Look-ups in named tables: a row name and a column name give one cell, copied from the table.

Table lopatus
|  | sasefu | gub |
|---|---|---|
| pef | 3733 | 5154 |
| bilekik | 5156 | 7961 |
| dekuge | 6258 | 2456 |
| bek | 3431 | 4360 |
| gira | 4837 | 4188 |

bek, sasefu: 3431
bek, gub: 4360
bilekik, sasefu: 5156
gira, gub: 4188
gira, sasefu: 4837
pef, sasefu: 3733
dekuge, gub: 2456
pef, gub: 5154
dekuge, sasefu: 6258
bilekik, gub: 7961
Row with the largest sasefu: dekuge

Table gez
columns: kamaz, nopapiv, maf, mur, dat, zududem, munopud, gibipu
gib: [71450, 45526, 52191, 47107, 75110, 43311, 29590, 28960]
risu: [91889, 26730, 59711, 26922, 53354, 61273, 59552, 56449]
bamogeg: [33951, 58831, 34667, 70858, 56720, 54063, 69701, 70321]
sebob: [44641, 54510, 46303, 74248, 72760, 45990, 32123, 27820]
vak: [48134, 75208, 58832, 58025, 48448, 47824, 30297, 31212]
sedes: [79186, 18001, 46358, 96756, 38832, 53344, 42294, 41878]
vugona: [26495, 57595, 61005, 24140, 96725, 43322, 51925, 51068]
surapa: [28522, 62060, 89432, 58600, 37513, 54543, 41202, 39084]

dat of surapa is 37513
zududem of gib is 43311
mur of vak is 58025
zududem of vugona is 43322
mur of vugona is 24140
dat of sebob is 72760
nopapiv of risu is 26730
Which row has the largest mur? sedes

vep
columns: fazek, kop, vorup, sab
zipode: [98, 109, 87, 118]
sezeku: [100, 42, 28, 111]
nam: [106, 82, 96, 113]
lupezo: [98, 110, 128, 106]
nukime: [103, 122, 109, 100]
rem: [140, 187, 237, 90]
pob: [116, 127, 123, 100]
sasekip: [124, 184, 229, 108]
tanames: [133, 170, 215, 106]

What is the vorup of tanames in vep?
215
What is the kop of nukime in vep?
122
What is the fazek of rem in vep?
140
What is the kop of rem in vep?
187
What is the vorup of sasekip in vep?
229
What is the kop of zipode in vep?
109
What is the kop of sezeku in vep?
42
What is the vorup of sezeku in vep?
28
What is the kop of lupezo in vep?
110
What is the sab of sezeku in vep?
111
What is the sab of zipode in vep?
118
What is the fazek of nukime in vep?
103
What is the kop of pob in vep?
127
What is the kop of sasekip in vep?
184
What is the vorup of nam in vep?
96
Which row has the largest kop? rem

lepoz.csv
,leda,benara,kad,kiline,mis
kuraz,-0.4,-0.6,-0.4,-0.2,-0.4
gofu,0.5,-0.3,-0.7,-0.7,0.3
latoma,0.6,-0.2,-0.6,-0.4,-0.5

kuraz, leda -> -0.4
latoma, kiline -> -0.4
kuraz, kiline -> -0.2
gofu, kiline -> -0.7
latoma, kad -> -0.6
latoma, benara -> -0.2
gofu, kad -> -0.7
gofu, mis -> 0.3
kuraz, kad -> -0.4
kuraz, benara -> -0.6
kuraz, mis -> -0.4
latoma, mis -> -0.5
gofu, leda -> 0.5
gofu, benara -> -0.3
latoma, leda -> 0.6

fubemus.csv
,lodeb,ros,nes,zas,rulosom,big,ligezek
falef,3.1,-2.8,-5.5,1.4,-2.8,-7.6,7.9
dofa,0.0,3.2,-6.0,-5.1,-2.6,0.8,-7.9
lisi,-0.2,-6.4,0.7,4.5,-2.5,-4.9,2.8
fef,-3.5,-5.3,-5.8,-4.2,-0.5,-9.7,-3.0
seveza,-6.3,-5.8,-5.1,-1.1,2.2,-7.2,-2.5
kuz,-1.5,0.1,-9.7,-5.2,-0.9,-9.0,6.8

zas of seveza = -1.1
rulosom of lisi = -2.5
ligezek of fef = -3.0
ligezek of falef = 7.9
nes of seveza = -5.1
lodeb of kuz = -1.5

moba
         gil  gake  figepin  kavuvo  fara  zoniraf
valur    143   141      138     140   148      146
gok      122   134      131     118   122      132
mufem    140   148      140     141   142      140
numosev  147   116      104     138   146      125
vugav     57   208       59      59   109      225
gebonep   77    73      114      78    78      101
piv       97   109      105     100   112      224
vopu      87   188      176     105   134      137
guv       94   124      153     115   131      222
vakisig  129   164      109     127   118      169
bure     156   122       80     138   245      163

bure, zoniraf => 163
vugav, figepin => 59
mufem, fara => 142
piv, gil => 97
bure, kavuvo => 138
vopu, fara => 134
mufem, gil => 140
mufem, zoniraf => 140
bure, gil => 156

bopefa:
cols = kazi, mika, vona, sugon, fidabek, ligo
visip: [6, 150, 32, 152, 66, 55]
selu: [137, 173, 153, 106, 208, 175]
tuf: [116, 172, 159, 125, 138, 114]
vurolef: [9, 116, 85, 141, 68, 58]
nipofad: [81, 103, 82, 121, 118, 85]
bem: [127, 102, 157, 83, 190, 110]
luro: [136, 130, 169, 145, 207, 175]
pupizam: [96, 54, 52, 151, 86, 143]
vel: [123, 62, 169, 97, 68, 99]

kazi of pupizam = 96
mika of luro = 130
sugon of tuf = 125
fidabek of tuf = 138
sugon of luro = 145
kazi of nipofad = 81
vona of pupizam = 52
fidabek of bem = 190
vona of vurolef = 85
sugon of selu = 106
ligo of tuf = 114
mika of visip = 150
vona of luro = 169
vona of tuf = 159
fidabek of luro = 207
kazi of bem = 127

kon.csv
,ret,lorofoz,vovu,rimel,ruv,mitu,labigek,likel,nubo,razuki
bot,7230,-57392,5974,13399,4924,85860,5384,-55503,613,18213
kepitul,-5572,7104,-50640,-3818,-3019,1825,-12230,-11308,55936,-11659
zosi,54870,18228,12524,6046,5704,8178,19474,-1324,5857,-59121
seb,647,16708,-16914,58490,-33858,13391,49991,-2603,7963,-268
ligib,9899,5863,-19177,-3916,-3956,13741,10735,23552,4350,6364

razuki of seb is -268
labigek of zosi is 19474
likel of kepitul is -11308
vovu of seb is -16914
lorofoz of seb is 16708
ret of seb is 647
labigek of ligib is 10735
rimel of seb is 58490
Which row has the largest razuki? bot

sofizef:
	lutugi	fefum	fegodun	bime	dubov	muvilo	mafaf	foro
sitaf	28.8	84.6	30.6	37.2	58.9	38.7	46.7	44.2
kebib	48.6	30.1	53.0	53.2	36.6	34.7	47.5	55.7
kos	50.1	19.1	60.1	60.9	27.5	68.1	7.4	52.6
lubofo	55.6	49.5	27.7	42.1	35.2	40.9	59.2	41.0
kam	35.9	35.1	53.9	38.8	47.2	38.8	40.3	35.8
gev	23.7	40.0	70.4	33.6	22.1	44.5	47.5	40.9
fofovo	38.3	62.4	53.9	36.6	42.5	60.9	28.3	48.0
nefolug	30.4	63.1	25.1	17.9	60.2	43.8	48.5	37.8
lovolib	35.6	34.1	35.3	41.7	42.5	53.4	24.6	41.5

kebib, dubov -> 36.6
nefolug, muvilo -> 43.8
lovolib, fegodun -> 35.3
gev, bime -> 33.6
sitaf, fefum -> 84.6
sitaf, bime -> 37.2
fofovo, dubov -> 42.5
lubofo, bime -> 42.1
lovolib, muvilo -> 53.4
gev, dubov -> 22.1
kam, mafaf -> 40.3
fofovo, foro -> 48.0
fofovo, muvilo -> 60.9
nefolug, foro -> 37.8
fofovo, fefum -> 62.4
lovolib, fefum -> 34.1
Which row has the largest fegodun? gev

niz =
       gelurod  pevifu  pusob  nutafo   gof  nelad   nef  loku
giri      0.39    0.54   0.28    0.35  0.68   0.27  0.34  0.43
nin       0.48    0.31   0.47    0.33  0.27   0.43  0.36  0.49
buzas     0.34    0.32   0.39    0.35  0.26   0.50  0.51  0.40
lotas     0.39    0.33   0.37    0.40  0.37   0.31  0.37  0.45
gusi      0.25    0.65   0.08    0.13  0.43   0.75  0.74  0.22
des       0.45    0.44   0.37    0.27  0.31   0.59  0.55  0.43
mut       0.57    0.40   0.44    0.33  0.32   0.38  0.36  0.55
zuga      0.44    0.37   0.45    0.46  0.41   0.40  0.40  0.42

nelad of des: 0.59
nef of zuga: 0.40
loku of nin: 0.49
gelurod of giri: 0.39
pevifu of zuga: 0.37
gof of zuga: 0.41
pevifu of des: 0.44
gof of des: 0.31
nutafo of mut: 0.33
pusob of nin: 0.47
loku of zuga: 0.42

Table novir
        gamuv  favukos  beruteb
nuvafu     76       53       20
kup        85       58       25
zired      40       51       36
rozig      10       26       36
vus        72       49       14
fetez      69       48       13
gam         8       26       42
mazu       50       45       69

beruteb of mazu: 69
favukos of mazu: 45
beruteb of fetez: 13
favukos of rozig: 26
favukos of gam: 26
gamuv of mazu: 50
beruteb of nuvafu: 20
beruteb of kup: 25
gamuv of nuvafu: 76
beruteb of zired: 36
beruteb of vus: 14
favukos of fetez: 48
gamuv of gam: 8
gamuv of zired: 40
beruteb of gam: 42
gamuv of kup: 85
favukos of kup: 58

rebik.csv
,bonali,nutabo,pabo,rupu,div,safeg,tovelu
semuzi,126,106,141,128,196,164,79
zof,123,199,57,144,125,105,72
zodi,123,176,42,125,118,72,108
muvov,92,201,120,140,172,126,116
vedok,145,228,102,125,160,107,161
reme,63,118,132,112,186,97,151
fid,110,24,82,126,27,151,104
tegakez,111,253,176,105,106,153,101

What is the bonali of muvov in rebik?
92
What is the rupu of vedok in rebik?
125
What is the rupu of semuzi in rebik?
128
What is the rupu of reme in rebik?
112
What is the safeg of fid in rebik?
151
What is the rupu of zof in rebik?
144
What is the pabo of fid in rebik?
82
What is the tovelu of vedok in rebik?
161
What is the bonali of semuzi in rebik?
126
What is the pabo of muvov in rebik?
120
What is the safeg of reme in rebik?
97
What is the safeg of muvov in rebik?
126
What is the safeg of zodi in rebik?
72
What is the pabo of reme in rebik?
132
What is the bonali of tegakez in rebik?
111
What is the bonali of zodi in rebik?
123
Which row has the largest rupu? zof

